128 stands for zero in the data rows.
Here is a table of points, one per row:
"131 144 157 137 120 224 135 156 142 134 066 175 115 147 111 071 117 150 054 201 140 179 150 155
 147 120 150 128 103 134 177 167"
"084 168 091 067 188 071 129 085 073 086 115 106 135 152 070 168 107 060 131 108 177 128 114 150
 134 112 117 165 125 151 124 115"
"139 131 140 144 083 150 114 070 130 121 172 109 124 068 186 100 120 169 164 095 128 101 162 105
 069 126 162 143 140 163 126 107"
"125 041 165 069 192 089 134 116 117 210 151 161 192 178 141 186 126 221 103 119 164 111 118 115
 171 154 151 170 130 112 137 105"
"112 079 087 119 107 152 130 148 188 109 140 150 117 106 150 187 165 168 079 141 106 143 124 115
 156 155 172 094 173 123 079 196"
"053 165 140 072 164 125 097 123 109 064 133 106 087 176 091 137 109 178 085 140 164 145 102 189
 117 139 151 158 117 156 168 119"
"135 129 084 168 079 149 150 080 170 193 130 139 164 101 120 213 147 136 119 160 092 109 165 086
 150 137 211 127 138 153 120 148"
"125 136 107 130 091 142 122 089 154 159 119 106 138 070 168 132 129 177 158 114 076 094 121 128
 128 125 138 143 131 154 088 065"
"147 174 135 139 085 111 158 205 115 131 156 162 148 128 184 073 137 093 122 131 144 103 135 101
 140 114 135 100 161 134 127 152"
"147 079 081 110 068 139 114 130 121 081 086 094 132 076 125 161 128 082 095 122 124 146 161 167
 149 163 088 134 189 053 120 146"
"190 169 098 145 152 191 135 011 126 141 099 150 160 116 143 145 105 124 143 134 143 148 187 104
 107 107 171 111 072 203 114 190"
"143 161 145 157 057 083 064 167 124 168 098 096 092 138 160 142 077 123 149 124 062 084 076 149
 138 187 054 075 162 151 126 182"
"108 180 092 117 171 044 141 160 117 131 136 113 171 103 125 094 146 085 126 088 116 140 171 147
 163 160 161 054 099 153 210 136"
"100 132 141 127 113 120 160 182 143 126 149 162 173 097 154 107 161 122 120 096 160 114 107 052
 141 056 174 151 169 125 099 137"
"169 078 136 147 180 129 139 111 102 121 164 163 077 174 108 179 139 067 161 151 133 159 110 052
 110 128 079 148 118 087 073 186"
"135 088 124 093 119 155 131 080 160 110 189 183 092 115 194 127 151 169 139 134 144 145 152 099
 124 143 161 129 148 177 081 130"
"120 113 126 100 183 116 148 114 093 195 103 140 159 169 092 162 090 128 106 148 146 085 089 152
 139 135 111 149 122 132 090 124"
"105 115 136 062 104 125 141 144 097 160 131 148 182 069 157 058 077 113 075 092 190 087 147 171
 123 158 153 104 189 103 130 161"
"121 138 117 152 132 107 117 118 137 095 152 070 106 132 119 131 137 151 168 107 101 103 108 171
 093 126 106 120 105 134 115 057"
"129 058 123 127 176 100 110 156 136 148 089 130 148 115 107 160 120 116 088 098 122 142 114 118
 149 164 112 071 148 110 131 241"
"136 152 123 094 138 088 160 160 136 179 132 158 149 145 137 099 153 113 143 148 111 135 176 097
 161 162 151 110 124 109 189 099"
"170 147 123 107 106 139 152 110 116 129 137 143 144 155 120 152 133 080 172 138 149 136 137 093
 132 097 107 168 128 044 090 094"
"146 159 169 134 109 172 113 113 090 120 102 125 115 219 079 174 090 127 110 185 171 137 119 133
 111 106 113 197 118 094 155 144"
"127 089 136 158 195 123 126 134 124 149 144 106 125 126 112 154 128 163 129 107 099 117 093 103
 095 139 123 112 100 102 105 170"
"157 132 063 157 199 122 148 157 110 096 074 103 150 102 133 164 163 105 120 115 074 149 101 103
 161 100 082 120 093 117 074 160"
"107 127 130 088 091 100 147 137 171 159 136 119 134 162 088 110 130 124 147 143 145 084 164 158
 101 162 160 105 170 105 170 068"
"124 139 118 148 105 045 132 174 181 081 172 110 126 164 108 121 174 078 175 091 146 116 150 127
 115 123 142 050 154 149 166 118"
"068 141 160 081 177 152 111 124 127 121 106 145 132 092 123 094 132 180 101 110 132 189 115 101
 155 101 168 173 093 119 170 123"
"165 108 121 164 145 144 143 145 136 100 070 065 152 134 118 129 156 165 136 126 116 091 174 071
 050 104 135 157 151 132 172 138"
"130 142 125 169 130 172 148 161 128 048 199 087 078 142 155 101 148 189 129 138 125 086 106 147
 033 112 135 129 124 119 077 107"
"114 103 145 107 138 126 108 109 123 125 089 130 063 139 106 133 126 106 161 150 107 138 113 071
 106 131 081 183 156 145 125 122"
"141 146 126 158 145 192 152 159 109 164 045 118 148 077 156 068 116 165 095 152 082 098 116 106
 109 101 114 156 119 152 113 135"
"106 143 146 093 096 143 087 118 158 113 041 119 105 109 169 109 119 181 140 119 114 102 117 058
 098 101 127 170 196 232 131 160"
"138 036 159 178 163 097 106 103 150 109 095 107 127 123 087 135 161 114 159 092 138 155 157 080
 107 096 108 145 127 177 189 124"
"145 141 133 167 161 140 137 144 045 143 131 121 144 106 145 113 091 110 081 133 133 113 125 130
 113 140 114 136 110 132 137 196"
"110 116 115 127 084 125 143 183 206 127 116 166 092 125 120 109 181 096 142 157 090 156 126 103
 169 126 128 094 160 119 117 106"
"132 062 150 198 185 155 159 112 119 183 163 125 174 125 079 154 132 158 105 127 137 121 114 140
 116 103 158 140 066 086 120 108"
"041 182 126 111 147 140 124 113 098 147 118 147 081 100 071 106 093 078 103 156 114 150 067 169
 159 120 126 153 095 148 110 104"
"097 100 116 122 125 136 153 170 179 133 117 147 184 125 101 119 150 148 076 119 157 130 109 199
 181 098 162 090 127 114 111 094"
"094 111 111 139 124 147 165 142 160 194 111 136 087 089 072 072 119 073 136 165 082 088 120 137
 088 162 125 088 148 109 099 108"
"144 157 114 122 143 133 121 142 113 143 130 105 105 108 125 084 095 109 127 128 087 133 143 177
 104 204 106 051 100 067 148 169"
"129 119 111 094 132 087 158 128 135 133 110 122 158 133 103 123 145 079 157 113 155 098 166 087
 105 118 138 138 173 122 145 107"
"092 169 132 124 106 102 115 148 160 128 106 103 120 183 067 179 140 130 136 150 117 124 121 105
 129 123 159 142 143 117 179 125"
"094 218 104 074 137 087 139 162 116 120 164 110 160 139 159 170 161 183 135 121 100 133 125 079
 165 128 189 170 114 077 156 094"
"091 156 149 155 141 114 108 165 091 136 205 128 133 061 146 149 117 120 105 077 108 157 095 049
 128 141 180 111 116 045 136 255"
"161 122 140 201 126 134 140 135 081 110 114 131 149 120 138 109 118 071 128 115 160 109 100 127
 125 054 075 152 121 181 086 129"
"068 092 137 188 148 084 116 107 094 145 196 139 137 078 074 146 123 065 088 102 145 176 114 195
 195 134 152 110 073 144 171 113"
"154 163 123 164 109 115 136 109 149 150 178 109 170 181 108 183 108 131 169 103 147 072 079 165
 108 095 136 082 102 105 052 115"
"099 188 150 081 092 164 087 051 164 120 092 155 081 137 102 113 084 104 172 128 150 148 107 117
 108 099 136 130 133 179 104 148"
"130 129 179 220 062 130 102 151 099 143 151 147 142 171 122 158 120 131 074 170 151 158 115 202
 213 105 123 157 090 172 195 090"
"104 124 162 162 102 159 133 127 144 150 136 129 156 119 088 117 120 136 117 123 153 123 110 144
 123 081 161 145 113 101 135 097"
"107 124 146 148 077 082 115 122 074 117 195 122 105 108 146 150 131 090 134 128 141 125 148 099
 134 142 133 191 162 138 173 101"
"180 098 186 101 175 160 108 104 157 133 128 163 139 168 165 087 135 211 154 113 148 187 160 114
 128 127 129 111 069 113 170 128"
"125 079 140 116 138 154 165 136 126 170 152 134 106 137 121 108 129 158 121 170 124 083 144 111
 071 163 141 157 157 094 120 098"
"094 191 130 136 091 164 149 155 119 081 193 111 101 121 130 112 145 144 124 148 129 124 124 117
 089 104 177 169 126 070 126 090"
"148 168 123 160 090 103 110 134 107 173 116 092 096 102 123 123 108 079 166 142 052 120 154 099
 111 191 101 108 128 091 183 149"
"137 038 089 119 091 170 090 093 132 057 123 087 140 057 125 193 122 143 059 095 144 175 163 195
 140 175 132 116 162 041 122 193"
"164 135 117 139 111 133 127 184 106 086 122 143 086 163 196 124 158 149 107 181 094 151 124 146
 178 146 066 148 128 156 123 102"
"110 146 149 113 112 163 119 096 161 142 132 145 122 119 138 111 113 165 144 119 138 116 110 109
 102 102 162 130 132 156 097 134"
"129 092 124 127 137 083 141 120 147 187 116 135 155 149 089 154 123 091 158 117 131 091 102 135
 145 123 103 111 140 131 094 094"
"076 112 169 135 108 151 111 137 201 127 107 129 111 159 049 103 115 140 122 126 161 120 091 176
 099 098 151 090 138 138 135 121"
"168 156 151 156 076 115 114 157 083 131 134 129 132 124 185 090 097 100 133 120 137 101 125 137
 129 130 081 120 148 148 130 146"
"091 115 073 092 148 090 124 147 117 109 105 115 157 127 144 204 145 165 082 121 110 123 064 191
 223 120 100 158 134 152 062 074"
"167 170 140 188 098 136 123 156 143 167 071 094 186 138 137 158 143 171 147 129 079 114 127 076
 144 084 135 153 105 114 163 119"
"137 101 086 114 176 119 147 126 123 130 065 120 157 057 141 117 177 118 131 116 075 176 170 083
 178 123 115 162 106 117 158 088"
"144 114 113 152 192 096 149 136 105 116 148 111 116 196 088 158 139 113 126 152 137 113 137 148
 102 149 113 111 103 146 145 132"
"142 153 130 093 101 156 093 098 138 110 064 102 125 124 134 131 118 158 160 124 100 159 111 158
 158 108 076 170 105 088 117 055"
"163 093 156 125 154 125 099 127 157 057 130 147 114 130 166 087 169 140 172 081 139 213 127 130
 165 086 074 114 082 127 129 090"
"168 102 134 129 110 106 097 095 153 159 162 133 125 187 153 211 123 182 148 136 113 124 130 136
 148 180 127 099 123 134 122 150"
"156 186 124 118 120 161 135 084 175 126 112 155 148 138 106 087 116 088 174 111 154 155 144 146
 121 088 145 064 083 123 109 132"
"155 106 146 147 127 116 111 150 153 120 162 132 114 128 171 131 152 157 164 101 099 144 107 094
 132 128 106 101 118 103 103 139"
"119 074 173 190 105 147 105 103 098 152 142 116 101 092 141 107 111 158 123 136 111 117 107 159
 124 121 093 183 112 172 136 059"
"077 170 092 098 227 088 156 197 101 072 152 134 107 151 146 116 163 151 080 135 124 132 105 115
 134 137 155 111 117 187 132 170"
"088 165 109 153 107 079 132 153 081 075 174 090 140 110 126 125 122 090 095 104 168 089 134 168
 111 122 155 127 157 176 158 130"
"121 084 130 105 184 097 152 119 099 167 154 163 087 149 108 116 135 089 133 167 124 138 153 111
 130 183 111 139 124 138 153 110"
"216 132 072 125 112 159 135 092 123 063 129 156 117 173 182 170 143 112 108 172 151 164 201 154
 149 161 117 094 128 175 113 187"
"167 088 133 167 066 154 161 155 116 113 132 156 146 104 157 072 146 082 096 153 169 128 189 149
 138 114 121 137 164 140 153 101"
"117 111 167 124 093 109 086 104 106 164 158 111 146 067 123 122 071 098 140 060 145 120 121 121
 102 159 132 103 151 057 144 195"
"124 098 170 124 135 129 111 137 153 128 117 173 091 151 127 100 127 110 153 124 143 150 083 105
 139 096 084 123 134 159 093 135"
"139 154 038 097 066 189 154 051 129 091 098 138 103 086 131 158 128 070 111 185 126 134 182 160
 137 141 140 157 162 154 072 105"
"157 130 133 149 162 149 117 064 153 152 159 134 090 138 144 109 119 167 176 132 094 133 134 150
 096 157 125 077 062 175 110 114"
"137 103 118 064 150 160 158 142 129 109 119 153 110 144 145 069 118 133 118 144 159 106 116 175
 105 135 089 119 152 111 059 097"
"166 182 138 108 094 142 126 114 154 119 087 115 147 176 106 105 115 112 170 131 153 125 164 137
 101 108 126 112 124 103 161 110"
"146 178 159 098 116 161 111 150 127 090 108 126 105 208 136 119 109 169 132 155 152 131 105 142
 107 111 103 146 125 108 125 132"
"099 108 109 101 203 104 146 101 108 154 128 120 107 104 095 083 128 114 129 137 106 135 159 168
 119 181 125 116 090 145 171 075"
"134 162 124 026 137 075 097 131 081 078 152 109 142 104 220 117 101 147 162 044 156 104 106 092
 110 139 095 139 180 101 082 165"
There is one direction along which these points spread out most. Take the direction at right angles to it along which they spread out most. Go by this last direction. Where along it does each point below lie, from 0 to 99? 50 is the average, and the first point above lies past it. One standard deviation of the points above along it is 16.
"110 146 149 113 112 163 119 096 161 142 132 145 122 119 138 111 113 165 144 119 138 116 110 109
 102 102 162 130 132 156 097 134" -> 48
"166 182 138 108 094 142 126 114 154 119 087 115 147 176 106 105 115 112 170 131 153 125 164 137
 101 108 126 112 124 103 161 110" -> 51
"129 092 124 127 137 083 141 120 147 187 116 135 155 149 089 154 123 091 158 117 131 091 102 135
 145 123 103 111 140 131 094 094" -> 60
"112 079 087 119 107 152 130 148 188 109 140 150 117 106 150 187 165 168 079 141 106 143 124 115
 156 155 172 094 173 123 079 196" -> 29
"110 116 115 127 084 125 143 183 206 127 116 166 092 125 120 109 181 096 142 157 090 156 126 103
 169 126 128 094 160 119 117 106" -> 43
"138 036 159 178 163 097 106 103 150 109 095 107 127 123 087 135 161 114 159 092 138 155 157 080
 107 096 108 145 127 177 189 124" -> 57
"091 115 073 092 148 090 124 147 117 109 105 115 157 127 144 204 145 165 082 121 110 123 064 191
 223 120 100 158 134 152 062 074" -> 72
"100 132 141 127 113 120 160 182 143 126 149 162 173 097 154 107 161 122 120 096 160 114 107 052
 141 056 174 151 169 125 099 137" -> 37
"167 088 133 167 066 154 161 155 116 113 132 156 146 104 157 072 146 082 096 153 169 128 189 149
 138 114 121 137 164 140 153 101" -> 41
"088 165 109 153 107 079 132 153 081 075 174 090 140 110 126 125 122 090 095 104 168 089 134 168
 111 122 155 127 157 176 158 130" -> 47
"165 108 121 164 145 144 143 145 136 100 070 065 152 134 118 129 156 165 136 126 116 091 174 071
 050 104 135 157 151 132 172 138" -> 38
"168 102 134 129 110 106 097 095 153 159 162 133 125 187 153 211 123 182 148 136 113 124 130 136
 148 180 127 099 123 134 122 150" -> 47
"154 163 123 164 109 115 136 109 149 150 178 109 170 181 108 183 108 131 169 103 147 072 079 165
 108 095 136 082 102 105 052 115" -> 55
"144 114 113 152 192 096 149 136 105 116 148 111 116 196 088 158 139 113 126 152 137 113 137 148
 102 149 113 111 103 146 145 132" -> 67
